cols: H U V S A N W R E F
k_577: [124 134 115 144 126 161 187 113 141 107]
k_720: [116 136 104 144 108 113 112 186 115 117]
k_48: [150 174 180 118 125 111 116 130 124  72]
k_518: [136 112 180 118 124 111 116 113 104 144]
tail: [187 113] -> [141 107]
order: [144 104 113 116 111 124 118 180 112 136] -> k_518
tail: [124 134] -> [115 144 126 161 187 113 141 107]
tail: [180 118 125 111 116] -> [130 124  72]
col: [113 111 111] -> N

cols: D L T X Z J
k_720: [ 87 158  93 204 118  99]
k_473: [124  89 126 101 116 134]
k_577: [ 89 117 103 177  93 137]
k_304: [125 100  93  87 203 104]
k_518: [111 118 140  95 142 128]
k_780: [119 106 100  86 203 118]
k_40: [157 141 143 137 143  80]
k_739: [113 120 116 107 113 134]
k_48: [ 89 117 103 177  83 130]
k_617: [157 141 134 137 143  80]
k_901: [158  99  93  87 203 118]
k_68: [139 171  93 173 177 161]
tail: [157 141 134] -> [137 143  80]
col: [157 113] -> D
order: [128 142  95 140 118 111] -> k_518
col: [ 89 125 111 119 157 113] -> D
order: [203 118  99  87  93 158] -> k_901
tail: [ 99  93  87 203] -> [118]
col: [204 101 177  87  95  86 137] -> X

cols: P C B M K G Q
k_577: [181 158 174 156 177 181 161]
k_518: [168 186 198 177 211 156 156]
k_48: [161 151 157 188 162 178 193]
k_739: [168 186 198 177 175 183 158]
k_780: [156 185 175 199 188 164 156]
k_720: [147 154 169 187 188 165 217]
tail: [185 175 199 188 164] -> [156]
tail: [211 156] -> [156]
col: [161 156 193 158 156] -> Q
col: [162 175] -> K
col: [161 156 193 158] -> Q
tail: [188 165] -> [217]

cols: sider nepem kam nepin luvaf dedo ful mori
k_617: [ 61  87  75 174  96 130 131 106]
k_473: [108  90  73 197 143 173 119 184]
k_304: [128 100 154 146 145 120 111  94]
k_40: [143  90 120  73 184 173 197 108]
k_577: [194 160 210  97 195 177 165 129]
k_720: [ 84 157 104 155 156 113 128 117]
k_780: [108  86 135  79 163 115 170 139]
tail: [160 210  97 195] -> [177 165 129]
col: [106 184  94] -> mori
tail: [ 73 184] -> [173 197 108]
col: [ 87  90 100  90 160 157] -> nepem
col: [ 61 108 128 143 194  84] -> sider
col: [210 104 135] -> kam
order: [120  73 108 197 173 143 184  90] -> k_40

cols: ruluk kiti sunot Lapos
k_780: [180 175 104  60]
k_304: [156 151 127 121]
k_473: [124 127 127 136]
k_577: [165 175 104  60]
k_518: [136 125 127 127]
k_720: [ 79 160 123 103]
k_739: [156 113 127 121]
k_40: [189  97 136 151]
order: [125 127 127 136] -> k_518
tail: [113 127] -> [121]

cols: vuta pim posa binid
k_720: [116 135 120 194]
k_739: [ 42 130 146 126]
k_473: [184 134 111 196]
k_304: [133 133  54 126]
k_68: [ 88 156 113 123]
k_901: [113  89 156 123]
k_518: [121 141 107 138]
k_617: [212  97 130  91]
k_780: [156 122 101 145]
k_577: [189 109 139  73]
order: [123 113 156  88] -> k_68
order: [145 101 122 156] -> k_780
col: [ 54 113 156 107 130 101 139] -> posa

cols: movav lum dos Bug Tata led ludeb
k_518: [136 141  82 157 146 174 131]
k_617: [194 156 110 165 163 164 100]
k_577: [136 141  82 157 146  93 150]
k_304: [146 174 131 158 136  82 141]
k_68: [141 150  93 156  82 136 146]
col: [131 100 150] -> ludeb
col: [ 82 136] -> led
tail: [194 156] -> [110 165 163 164 100]
order: [150  93 146 157  82 141 136] -> k_577
order: [131 157 141 174  82 146 136] -> k_518
col: [100 150 141 146] -> ludeb

cols: Zev tonu vuz kifur bonu robu zoru bobuf Poka sevoz
k_901: [ 93 152 185 131 143 170 102 145 110 122]
k_617: [119 134 159 138 133 140  77 117 114 132]
k_40: [123 137  40 144 129 139  83 137 113 134]
k_518: [106 145  33 141  75 108 124 128 114 144]
k_68: [ 79 134 221 142 136  95 166 140 130 120]
k_720: [175 111  71 124 164 122 180 143 116 137]
k_780: [ 78 121 192 130 177 141 155 143 144 146]
k_304: [121 128  80 180 137  95 166 110 123 117]
k_739: [ 68 133 208 138  95 111 159 156 119 126]
tail: [137  95 166] -> [110 123 117]
col: [134 137 145 134 111 121] -> tonu
tail: [133 140] -> [ 77 117 114 132]
col: [133 129  75] -> bonu
col: [137 128 140 143 143 110 156] -> bobuf

cols: Luda lusi sobu zosu Notem sule Bigi
k_720: [162 174 155  67 215 183 168]
k_617: [ 81 130  32  55 199 130 190]
k_48: [ 85 128  45 116 198 145 215]
k_577: [ 63 128  46 116 198 181 194]
k_780: [ 96 133 113 116 197 140 220]
order: [116  63  46 128 198 194 181] -> k_577
col: [ 67  55 116 116] -> zosu
col: [190 215 194 220] -> Bigi
tail: [116 197] -> [140 220]
col: [32 45] -> sobu
col: [162  81] -> Luda
tail: [128  46 116 198] -> [181 194]

cols: Vup tobi Roba Kopoz lig
k_518: [114 147  68 161  50]
k_739: [135 146 224  99 137]
k_304: [223 146  99 135 137]
k_720: [153 116  70 168 164]
col: [147 146 146] -> tobi
tail: [135 146 224  99] -> [137]
col: [146 146 116] -> tobi
order: [137  99 224 146 135] -> k_739
order: [137 135  99 146 223] -> k_304

cols: tos bome runa Patog mev bazok Soz
k_304: [203 162 143 155  85 126 135]
k_901: [203 162 143 155  87 123 131]
k_40: [135 152 167  84  85 118  60]
tail: [162 143 155  85] -> [126 135]
col: [155 155] -> Patog

cols: nafin Zozam lizis zosa megu Fifar das guvu veg
k_739: [109 152 139 134 133 132 138 121 130]
k_577: [191 109 124 123 131 123 135  43 120]
k_48: [123 118 128 132 137 114 129  88 122]
k_40: [ 64 126 127 127 125 124 122 184 131]
col: [ 88 184] -> guvu
col: [191 123] -> nafin

cols: kab kudo dab fadef roz ras tepav kek numub
k_48: [144  59 122  81 148 184 141  76  68]
k_304: [ 90 126 120  75 148 157 160  77  68]
k_739: [115 132 138 110 125 145 113 110 107]
k_617: [141 135 136  86 145 171 150  61  55]
k_720: [152 206 145  82 125  96 146  69  64]
k_40: [151 182 130 114 135 104 161 101 105]
k_68: [154 108 127 103 126 163 103  95  94]
k_473: [150 115 120 150 118  84 126 168 162]
k_577: [ 90 125 145 132 126 162 103 117 120]
tail: [ 90 125] -> [145 132 126 162 103 117 120]
col: [ 75 110  86  82 114 103] -> fadef
tail: [126 162 103] -> [117 120]
col: [ 55  64 105  94] -> numub
col: [ 76  77 110  61  69 101  95] -> kek
tail: [132 138] -> [110 125 145 113 110 107]

cols: disa Tano dizo fud pul bunu Falu
k_617: [ 94 127 122 215 150 129 114]
k_304: [ 98 145  86  92 137 100 173]
k_780: [145 100 137  98  92 174  86]
col: [ 86 137] -> dizo
col: [173  86] -> Falu
order: [ 86  92  98 100 137 145 174] -> k_780
col: [92 98] -> fud
col: [122  86] -> dizo
col: [127 145] -> Tano
col: [137  92] -> pul

cols: zus firo Vevok bog Pilaz mel Sazi
k_68: [ 42 114  75 125 146 138  54]
k_48: [107 121 128 142 120 119 135]
k_901: [159  72  45 107 104 136 137]
k_518: [159  72  44 107 103 159 170]
order: [119 121 107 120 128 135 142] -> k_48
tail: [159  72  44 107 103] -> [159 170]
tail: [159  72  45] -> [107 104 136 137]
col: [128  45  44] -> Vevok

cols: dibu Funa kisev riko dal bul vik Pas keti
k_40: [119 130 134 127 128  98 137 114 140]
k_518: [130 128 119 140 114  99 127 137 134]
k_304: [ 99 133 138 151 152  66 143 141 169]
k_901: [119  86 134 127 128  98 137 114 140]
k_739: [183 165 115  87 125 151 167 120 144]
order: [ 98 114 119 127 128 130 134 137 140] -> k_40
tail: [115  87] -> [125 151 167 120 144]

